In the rows, 128 means zero.
Each run below is a few steps of one of 7 hidden systems, one row a step.
K558, path 1:
[[133 128 111 109 149 107 154  88 110 101 144 113 111 143 142 134  88 131
  107  93]
 [125 141  93 102 113 141 118 121 100 122 145 109  88 149 152 108 145 120
   97 167]
 [135 116 116 134 103  97 130 146 119  97 100 142 112 178 131 103 183 146
  144 113]
 [ 98 117 136 152 112 135 150 158 118 133  99 138 119  69 136  76 161 133
  143 136]
 [102 106 201 155 128 118 142 149 139 156 101 105 122 128 144 166 121 131
  159 119]
 [ 93  93 144 119 128 120  99 117 133 156 177 114 115  91 100 137  84 139
  114  80]
 [163 153 134 139 109 118  50 111 102 139 184 114 124 151 122 145  95 120
  131 164]
 [178 147  84 131 102  91 144 126  92  88 168 155 180 146 147 114 109 142
  131  96]
 [118 135  80  96 137 165 166 169  89 115 117 125 163 130 178 102 128 121
  146 194]]
K468, path 2 (9 x 20):
[[136 154 161 163 149 134 172 135 142 118  62 130 139  54 154 110 127  66
  120 137]
 [107 131 168 133 114 130 187 153 190 143 105  99 137 159 152 195 145  84
   90 105]
 [124 125 129 114 127 137  70 121 213 148 144 140 123 124  55 143 140  92
   67  90]
 [217 183 145 190 120  96  68 105 144 104 123 171 162 137  97 126 130  94
  132 135]
 [179 152 122 135 123 121 200 147 141 121 112 177 225  67 167 145 118 130
  142  86]
 [125 149  82  54 156 195 174 159 172 143 117 114 179 148 160 178 118  78
   79 176]
 [131 124  98  93 207 127 119  83 191  81  76 136 104 210  54 122 139 103
   90 107]
 [166 188 149 212 156 108 146  41 132  91  95 145  86  54  98  77 126  86
   96 123]
 [156 175 159 188  46 111 240 135 148 139 119 130 140 106 211 179 199 131
  100 107]]
K546, path 3, 9 rows:
[[113 102 139 132 132  79 146 134  65  79 109  94  90 184 162 101 110 133
  162 115]
 [ 58 105 109 137 118 129 153 134  85 116 148 103  83  80 132  52 123 124
  113 131]
 [ 91 125 159 172  73 104 139 170  88 119 146  84 101 181 164 123 148 113
  140 166]
 [ 59  71 137 148  83 104 126 163 119 141 172 129 122 110  98  92 144 170
  144  76]
 [102 122 175 171 102 135  69 155  88 161 170 104 128 121 119 130 102 136
  180 193]
 [100  91 152 145 130  89 157 127  94 121 178 120 164 140 127 148  66 177
  177  73]
 [ 86 119 100  94 144 171 113 106  76 157 198  94 113 110 135 129  72 160
  134 185]
 [130 121 105 127 130  92 145 103  64  85 153 110 107 227 145 130 115 180
  166 133]
 [ 88 116  73 131 124 141 160 104  69 113 152 140  92  75 125  44 149 184
  138 147]]
K681, path 4:
[[102 146  99 132 134 171 138 134 126 131 156 126 152 156 105 129 135 134
  129 202]
 [115 127 113 142 152 148 162  99 143 123 126 158 143 150  86 129 154 185
  151 135]
 [134 152 136 150 140 160 136  79 127 160 130 142 108  76 122 138 142 168
  137 162]
 [154 137 158 130 125 126 157  97 134 156 126 127 126 129 160 194 134 174
  142 109]
 [152 123 113  81 116 138 118 114 144 161 139 136 115  70 153 150 124 143
   93  82]
 [200 141 117  89 128 106  84 124 117 117 103 134 116 142 170 139 126 113
  121 115]
 [147 126 115 123 134  93 158 135 111  84 104 131 135 101 157  85 104  87
  113  80]
 [110 137 121 116 124 137 148 168 121 111 102  90 116 141 169 113 129  58
  100 169]
 [ 80 100 128 130 136 119 150 159 167  99  92 125 122 186  91 109 164 105
  116 109]]
K777, path 5 (9 x 20):
[[ 55 104 145 160 146 139 157 135 142 128 147 115 141 152  76 126 115 139
  144 137]
 [ 93 137 147 159 136 159 123  97 136 157 164 112 118 142  89 157 123 149
  135 176]
 [139 140 133 153 120 133 148  81 129 150 169 141 137 144 114 174 134 198
  146 129]
 [163 146 105 120 125 155 129  94 106 158 151 155 141  78 147 138 130 189
  149 150]
 [170 130 107  85 149 136 146 118  97 128  99 142 139 129 179 141 126 171
  167 142]
 [137 115  99  77 174 130 142 105 102 108  86 126  95  98 155  92 110 131
  127 108]
 [134 134 125 107 136 111 130 116 106 101  88  93  58 149 173 107 137  88
   98 133]
 [107 113 128 137  84  89 145 133 132 108 126 111  75 126 139 100 165 109
   85  73]
 [109 116 152 151  60 118  83 178 136 153 135 122 104 105 130 105 177 111
  113 130]]
K863, path 6, 9 rows:
[[ 96  72 117  49 154 136 123 163 120 141 126 106 138 159 145 147  93 150
  150 104]
 [107  95 106 102 168 117  62 113  96 100 123 117  74 145  88  63 107 127
  137 133]
 [102 137 142 196 108  78 166 117  74  72 136 102  89 141 144  72 122 108
  132 130]
 [ 53 103 121 132  79 144 212 179 114 147 164 104 146  94 168 123 138 138
  114 116]
 [ 81  68 129  72 112 159  75 194 136 179 126 123 125 154 119 138 167 181
  170 153]
 [132  91 168 162 168  96  52 110 104 118  96 157 100 110  69  77 116 170
  205 112]
 [128 154 184 202 139 100 163  94  59 114 151  88 123  68 168 116  40 100
  156 146]
 [ 77  97 116  75 108 132 196 151 109 152 207  75 156 155 181 201  65 145
  107  90]
 [105  74  39  24 128 150  42 149 109 136 175 140 109 176  89  90 142 189
  126 129]]
K425, path 7, 9 rows:
[[148 138 119 110 169 133 126  89 136 111  82 129  87 131 123 115 140 117
  110 131]
 [143 144 136 155 123  96 158 103 136  96 103 122  98 131 132 117 143 100
   97  91]
 [131 145 133 141  81 122 144 146 147 134 128 118 116 107 158 130 158  87
   79 116]
 [133 112 131 110  94 133 106 180 167 149 104 145 143 129 131 134 179 121
  122 115]
 [140 114 140 125 147 129  78 155 150 133  98 157 156  95  94 104 122 107
  148 117]
 [146 139 162 144 171 117 116 128 138 114 110 121 162 138 118 148  67  82
  142 131]
 [123 136 111 105 146 133 155 117 152 121 165 111 161 151 121 166  80  96
   84 106]
 [140 150  74 106 111 147 104 113 146 124 166 140 130 171 101 133 158 132
   83 153]
 [160 158  97 166 110 125 139 119 126 101 126 181 161 130 103  92 180 155
  142 143]]
K681, path 8 (9 x 20):
[[ 66  73 138 131 146 116 100 137  81 124 137 113  89 110 101  66 104 157
  173 124]
 [ 75 104 164 153 132 118 104 114  72 137 164  78  74 153 127 124  87 146
  162 163]
 [ 66  88 126 130 103 108 132 113  98 136 202  95  93 156 110 129 108 180
  131  97]
 [111 108  95 108  84 128  74 121  76 149 194 120  82 138 127 105 145 189
  136 146]
 [129  95 119 127 114  95 116 127  53 114 145 137 109 139 150  92 127 211
  196 115]
 [ 84  93 126 104 143 135 143 127  53 139 142  94  87  75 172  96  84 166
  165 140]
 [ 82  82 134  80 153 124 127 115  86 134 131  68  55 177 157 144 100 154
  140 127]
 [ 90  91 113 111 120  97  96  89 103 120 157 102  29 132 104  82 131 154
   98  85]
 [127 127 143 168  63  82  87 125  57 119 162 103  53 143 159  89 155 151
  143 139]]
K468, path 9:
[[122 117 143 132  85 111 130 162 128 137 108 118  99  97 164 108 168 110
  112 110]
 [113 107 156 124 100 123  90 187 151 144 109 118 125 130 133 128 151 101
  129 128]
 [119 103 167 136 139 114  76 163 148 131 117 127 149 130  98 128 101  98
  148 113]
 [129 133 156 157 139 108 120 135 127 120 154 120 173 123 117 142  64  97
  140 117]
 [122 135 105 131 118 121 163 132 127 115 186 128 182 143 121 148  87 121
  115 111]
 [120 143  67 115 129 149 141 123 132 109 169 144 160 152  96 111 134 135
  105 149]
 [128 146  96 147 153 145 152 108 121  97 105 157 137 146  98  91 163 151
  148 167]
 [113 137 144 152 154 155 188 100 129 132  84 134 113  95 137 124 155 161
  152 154]
 [108 127 160 122 128 155 154 104 150 173 112 104  84 122 147 180 154 155
  118 140]]
K546, path 10, 9 rows:
[[134 159 129 151 153 143 165 132 119 101  86 125 143 131 147 111 131  94
  139 186]
 [ 90 119 132 134 126 132 208 129 164 123 106 122 122 132 128 141 158 127
   99  95]
 [115 134 145 139 103 146  86 121 164 164 132 117  78 130 104 140 177 124
   96 153]
 [177 132 168 175  97  79  80 122 140 127 132 157 136 129 107 135 141 142
  145  78]
 [159 134 132 116 122 141 110 144 125 161 147 146 177  33 151 134  86 121
  137 117]
 [145 116 127  62 159 137 131 156 131 133 114 104 166 177 173 186  78 110
  141 130]
 [ 99 103  76  66 197 143 111  94 142 101 121 124 103 157  75  98 101 124
  103 111]
 [155 190 104 178 142 121 134  82 106  69 124 125 108 159 114  84 129  83
  104 191]
 [128 153  98 165  68 114 234 140 139 100 133 156 156 110 159 110 191 135
   92  90]]
K425, path 11, 9 rows:
[[142 137 138 129  83 129 143 132 120 161 150 119 123  89 176 157 141 142
  113 118]
 [146 105 117  71 117 142  98 155 132 157 107 138 125 119 156 139 155 159
  143 121]
 [148 106 121 102 166 115  83 126 111 111  89 145 118 112 121  86 109 129
  156 114]
 [130 137 142 142 158  99 144 117  99  86 110  98 118 144 148 113  74  77
  127 131]
 [ 87 123 109 115 108 122 179 143 131 112 156  92 124 163 146 137 119  94
   76 114]
 [ 95 118  96 124  81 144 100 157 148 139 158 134 113 156  93 103 193 136
  100 148]
 [129 126 146 190 102 116 102 150 126 123 120 172 154 115  88  87 171 156
  180 144]
 [119 136 185 171 146 138 160 142 122 151 116 125 176  65 145 148  83 119
  174 145]
 [103 105 151  73 171 161 141 120 156 174 133  91 132 139 140 209  81 139
  128 121]]
K863, path 12:
[[127 136 148 124  88 140 137 175 152 167 160 110 169  89 168 174 106  81
   97 124]
 [139  98 118  78 126 130  58 166 170 146 147 141 169 183  92 168 121 129
  130 106]
 [163 148 107 154 161 113  58 100 120  86 135 165 146 139  57  73 103 105
  137 146]
 [137 185 136 204 131 111 208 111 105  75 137 122 170 151 148 129 102  86
  125 167]
 [ 71 128  94  97 129 188 223 139 172 155 156 118 171 137 131 177 142 140
   91 136]
 [121 114 103  84 139 177  60 119 163 166 111 145  86 178  81 141 204 186
  136 175]
 [182 154 162 209 142  88 108  57 118 105  77 175  81  94  95  86 172 170
  166 112]
 [163 181 174 176 104 130 208 104 108 152 127 109 139  23 221 170  96 100
  115 133]
 [133  94 119  17 118 151 136 161 175 188 147  99 156 155 189 242 106 139
   96  76]]
K558, path 13:
[[ 74 140 133 161 121 143 139 133 124 126 197  91 149 164  97 145  87  92
  104 172]
 [110 133  94 146  98 124 137 122 134 119 203 144 162 203  78 145 144 169
  120 134]
 [132 149  84 145 111 160 134 122 112 134 160 177 164 120  99 100 173 194
  157 183]
 [149 140 141 147 155 145 186 109 120 137  87 163 163 121 146 153 148 195
  193 151]
 [106 106 135  88 184 163 176  84 128 159 104 119 105  68 148 152 101 176
  140 115]
 [140 123 144  86 168 138  81  65 124 154 120  89  43 139 137 166 107 140
  115 135]
 [181 141 104 119 105  82  81  74 107 103 144 132  60 124 136 102 138 131
   84  76]
 [183 158 105 125  61 108 114 164  88 113 115 129 114 108 207  96 168  98
  108 145]
 [122  87 129  93 110 103 155 218 126 110  68 129 164 143 180 113 148 109
  155  89]]
K777, path 14, 9 rows:
[[110 123 115 122 190 154 105  99 130 115 115 129 126 144  75 107 102 132
  144 168]
 [135 164 140 172 153 121 177  72 120  99 121 113 107 162 128 144 122 124
  123 151]
 [116 150 109 132  99 153 191  95 141 148 151 125 112  92 148 145 163 151
   82 123]
 [152 123 109  87  93 151  97 144 149 167 117 150 115 132 144 149 201 175
  128 137]
 [169 110 150 133 148 104  87 122 130 126  75 173 127  98 114 103 146 162
  181  93]
 [156 143 178 147 159 117 136 126 107 123  84 108 132  74 175 133  72  77
  147 134]
 [117 114 118  71 131 122 165 141 137 128 146  86 136 141 176 173  74  88
   79  79]
 [131 120  65  79 105 126  51 129 135 119 176 126 104 156  93  96 135 109
   67 117]
 [158 155 118 196  90  81 100 141 106  69 127 161 138 179  97  67 176 120
  146 142]]

Name the system that made each run.
path 15:
[[139 120 128 118  99 125 139 162 122 143 130 138 156  87 165 130 132 138
  138 110]
 [137 104 133  86 148 136  94 162 133 141 104 130 150 132 138 138 109 121
  152 128]]
 => K863
path 16:
[[151 145 133 142 136 117 130 132 158 100  78 138 126 149 115 116 156  83
  109 123]
 [119 149 145 157 128 137 151 128 173 128 112 128 129 103 114 128 145  78
   88 129]]
 => K863
path 17, 2 rows:
[[150 161 149 169 124 115 129 123 120 105 112 113 120 173 137 135 138 100
  134 170]
 [104 117 106 128 102 117 190 139 138 116 143 136 142 116 133 117 148 141
  104  77]]
 => K558
path 18 (2 x 20):
[[129 155 110 150 145 151 112 105 124 123 145 139 136 101  98  99 117 111
  121 174]
 [133 145 125 143 126 129 187 129 132 112 113 127 153 179 148 155 147 139
  137 145]]
 => K777
path 19:
[[134 124 148 115 100 151  73 125 184 193 149 141 116 103 100 174 165 152
  105 116]
 [210 135 146 132 124 102  50 114 137 145 122 178 154 111 111 147 128 162
  165  96]]
 => K425
path 20, 2 rows:
[[139 150 142 147  93 115 151 104 153 133 102 119  69  92 155 126 176 105
   73  99]
 [155 127 159 139  64 102 117 172 154 143 100 130 117 134 166 150 191 116
  120  99]]
 => K681
path 21:
[[129 102  84  88 123 125  90 134 145 116 103 159  95 128  97  74 185 148
  110  98]
 [154 152 158 169 134 124 100 135 101 115  66 129 107  97 146  85 145  95
  161 186]]
 => K468
path 22, 2 rows:
[[100 114 125 133 131 157 110 109 110 160 132 142  95  95 104 102 159 194
  161 163]
 [139 125 174 151 142 117 140 103  96 141 100 120 102 136 157 154 129 179
  188 143]]
 => K777
path 23:
[[140 135 124 139 142 138 115 128 133 119  79 152 117 156 112 105 182 151
  160 169]
 [114 128 156 173 154 114 174 108 129 113 101 136 130  73 117 101 112 123
  140 101]]
 => K425
path 24:
[[150 146 128 147  97 103 124  97 134 122 160 123 108 155 123 147 137 123
   93 107]
 [160 136  96 122  84 123  96 137 123 139 162 157 140  98 132 109 155 145
  115 115]]
 => K546
path 25 (2 x 20):
[[143 128 145 140 149 115  90  95 139 122 112 134 102 139  94 124 130 130
  133 115]
 [160 149 147 159 113 109 135 107 114 131 134 136 129  82 150 129 116 132
  130 112]]
 => K468
path 26:
[[138 128 138 136 135 142  59 137 146 154 142 151 146  57  91 104 108 110
  133 133]
 [163 150 172 169 129  94 112 128 117 113 136 115 160 178 137 169  85 103
  154 135]]
 => K863
path 27 (2 x 20):
[[153 120 114  98 205 138  99  88 119 116  95 153 135 106  99 107  87 149
  161 127]
 [162 171 132 138 169 118 161  78  98  87 100  99 103 143 171 133  90  86
  113 158]]
 => K777
path 28:
[[146 110 168  94 128 119  80 147 114 153  95  98  89 108 177 144 112 111
  137 121]
 [128  93 141 100 153  88  93 133 115 106 111 106 103 126 132 108  75  94
  123  70]]
 => K546
path 29, 2 rows:
[[146 150 123 108 182 145 144  72 137 119  85 110  86 151 134 150 124 121
  112 148]
 [138 150 137 158 119 106 170  74 149 114 120 124  83 117 131 133 152 122
   80  88]]
 => K681
path 30, 2 rows:
[[105 112 177 130 125 121 145 138  92 147 106  79  83 122 190 149 110 130
  157 147]
 [ 81  73 142  88 128 114 122 137 142 145 138  96  86 136 125 142 115 135
  106  63]]
 => K681
path 31:
[[143 128 107 122 149 130 131 114 133 109  90 158 124 146 109 103 167 158
  146 132]
 [133 151 142 153 150 138 158 107 124 123  84 126 104  85 146 108 139 114
  129 152]]
 => K863
path 32:
[[110  88  95  74 112 116 131 181  94 116 160 114 159 192 158 135 110 153
  154 115]
 [ 80  97  82  92 171 143  93 133  96 105 145 120 115 125  88  59  89 122
  135 151]]
 => K468
path 33:
[[100 119 126 140 108 142 144 159 134 142 152 137 166 147 117 139 145 150
  147 147]
 [115 114 117 110 148 157 106 130 142 152 133 150 145 113  95 125 134 166
  152 145]]
 => K681
